Rotation paths and how fast each direction turns (deg/step):
Each turn is a multiple of 5 degrees from 10 to 175, or 0.
Each row of a path follows its step; steps can be skipped.

step 0: [ -9 -31 -13  30   2 -18  69  17 -33   3  65  24  12  26  22 -31   9 -41
  13  -2 -33 -45   3 -12   8 -20  -1   1  -6  -7 -16  15 -11  -3   8  24
  16]
step 1: [  8 -14 -21  54  10   9 -24 -34  -1  29  -8 -27   2  38 -10 -15  -1  12
 -30 -57 -25 -28  20   3   8 -20  15  45 -36  37   8  -7  23  10  -7  55
  -2]
step 2: [ 15 -31   0  -6  10  -3  48   1 -14   4  50 -11  36  16  41 -11 -41  10
 -10  -4 -16 -61  45 -32  -1  14 -27 -16 -11  18  -8 -18  -5  33 -22 -11
  29]
step 3: [  9   7   2  54  -1 -13  -9 -25 -15  18  17  -3 -59  54 -30 -16 -41 -33
  -6 -28 -28   2  56   4  21 -15  18   4  10   3 -16 -27  23  28  12  19
  -1]
step 4: [  6 -15 -28   2  -3   2  49  11 -18  35  33 -28   7 -22  24 -10 -36  48
  28 -63 -33 -12  25  -3 -14  37  36 -24 -30  15 -13  -2  -5  18   1  -1
  16]
step 5: [  7 -21   5  46 -15   8  52 -28  -1 -14  17  26 -47  58   0  16 -43   9
   4 -17  -6 -31  29   7  -5 -28  13  14  32  29 -34  13  11 -31   5  -5
 -19]
step 6: [-14  16 -62  21  13 -14  12 -26  -4  42   8 -43 -14  -1  21  33 -41   9
 -30 -72 -13  -5  -7 -19 -22 -16   5 -12   2   5  -5   0 -36  17 -18  -1
  32]
step 7: [ 26   6 -22  21  17  -7  57 -34 -43 -20 -14  30  -3  28  22   7 -56  19
  -4  -1 -12 -28  12 -33  32  29   3  16  19 -20 -27  20  45 -11  18 -21
   7]
step 8: [-34  12 -31   9  16  -8  -4  19 -46  65   9 -27 -29  56  18  38  -6 -20
 -10 -28 -28  -5 -17   4 -18  10  41  14  33  15 -17 -26  15  -3 -17  -1
  18]
step 9: [ 41  -6 -32  52   3  13  36  31 -22  10 -10  29  27  29  16 -19 -45  16
  38 -31 -17 -17 -19  -9  -4  -1  -4   8 -18 -41 -19  32  14 -23 -22   3
  48]
Speeds:
[  1   0   2  -2   6   5  -9  -1  10  -2  13  -8 -18  -4  11  -4  -4  17
  17  -6  12   0  10   2  -8  -7  -2  -1   4 -11  -6   1  -4   6  16  -6
 -11] | 45
[ 14   2  10  12 -18  -4 -19  -8   0 -14  -9   1   3   6   4  -5  -6   1
   2  -9   0   3   7   4   7   2   5  11  11  -2   3  18  11  -3  -6   0
  -1] | 175
[  2  -1   2  -7  -2  11  -1 -17   3   0  26  -5   4  -2  -3  -5  -8 -11
   3  -1 -16   4   7   1  12   5  -6   8 -10  12   3   3  -9   0  -1   8
 -11] | 20
[ 11   3  11   3   3   1  -2  12   4  24   1   5   0   4  -6  -3  -2   0
   8   4  -1   8  10  -1   9  18   8   5   3 -14  -4 -13  -6  -2 -15 -11
  -5] | 70
[  5   8  -9  -9   0  -6 -11  -5  14   6   8  -7  -7   1  -6   1  11   6
 -11 -10  -6  -1  -5  16  11 -10   6   1   8   2   1 -19  13 -12  -2   1
   6] | 155
[  8 -21 -16 -18  -9  -3  -3  12   0  -4   0   3   8  -8  16   8   3  -1
   4 -12 -10   1   2  -5   9  -4  -1 -10   4  -8   0   1  -5   6 -10  -2
  -4] | 160

step 0: [-18   7  27 -31  18   1  17 -29 -32   9  -1 -28   9  12  -3  -6 -57 -16
  -2  35 -11 -17 -14  19 -18 -18   3 -14  21 -37  18 -29 -21  14 -15  65
  -7]
step 1: [-15  -7 -30  13  -4  15  15  16  -1 -10   7 -51  -5  28  20 -28 -12 -10
  53  16  -7  12 -24  -4 -29  24   7 -33 -18   8  18 -18 -22  27 -29  45
  44]
step 2: [ -8   2  27   1  -9  23  -4 -33 -17 -18 -17 -36 -13   1  16 -14 -17 -12
  -7  -7   7  32 -25 -31 -11   7  -6 -70 -16 -10 -17  -7 -40 -25 -33  37
 -33]
step 3: [-26  36 -10  -8  10  23  -3 -23  -9 -10 -14 -22 -41 -16   3 -10 -22 -18
  19  29  15 -40 -42  19  -6   0   1 -13  35  -7  23  20 -24  10 -18  66
 -12]
step 4: [-32  16  19  30  34  28  10 -22  17 -22  17 -22   3   8  17 -51  -9 -18
  65  36  20  23  -9  -8 -38   6   0 -11 -14   0 -16   5 -24  -4 -18  17
  22]
step 5: [-14  12  12  -2  -7  45  -7 -25 -10 -19 -12 -23   1 -30 -12 -13  15 -32
  24 -38  23  29 -51  12 -34  19 -15 -59  30 -10 -12  -3  -4   2  -9   7
 -25]
step 6: [-22  44  15  -1  66  32   6 -35 -29 -13 -13 -20 -37  21 -25 -15 -14  13
  22  16   4 -17 -28   9 -13   4  -5   0  40 -15  -5 -30 -11   4  19  25
 -22]
step 7: [-53 -13   1  16  20  52   3   3  -7 -32  18 -14   3  14   8  -6  12  -7
  81  12 -29  25 -30  29 -13   7  28 -15   5   4   5  -4 -16  -7  13   2
   8]
step 8: [  4  -8  35  12   6  33   2   3 -40 -50  -5  -7 -26   3 -14 -21  20 -22
  14 -11 -30  26 -25  -8 -11  34 -23 -31  40 -16 -25 -21 -14 -22 -35  -7
 -35]
step 9: [-23   8 -11   3  43  43 -25  -9  -5 -34 -18 -25 -43  12  10 -37 -22   9
   3 -17 -26 -29 -33  30  22  19  11  11  45   2  -3  15   7 -28  16  26
 -17]
Speeds:
[  8   1  -6  10  17   2  -1   2   7  -3   2  -9 -17   8   1 -16  -4  10
   1 -12   1  -9  16  -2  -1   0  -1   0  -9  15  -4   0 -12   9   9  -3
   9] | 140
[  6 -10  -1  -2   2   3   3   0 -13  13  -6  -3  11  10 -19   9   3   5
  11  -4  -5   9   2  11  -1  -2  -4  -2   0  -3  -2 -22  -6   9  17   6
   3] | 55
[ 10  -9   6   3  -3  -7   9  12  -3 -10   4 -11  14  -7   7   1   2 -18
  18  -3   3  -8   6  -4  -5  14   3   4   0  -2 -13  -5  -2   4  -8  -9
  11] | 110
[  6   3   8   5   1 -17   3 -10   5  24   2  -9  -5  -2   9   4   9   2
  -3   1   7  -2  -7   7 -13   5  10 -11  -8  -4   5   0 -12  -1 -10  15
   9] | 20
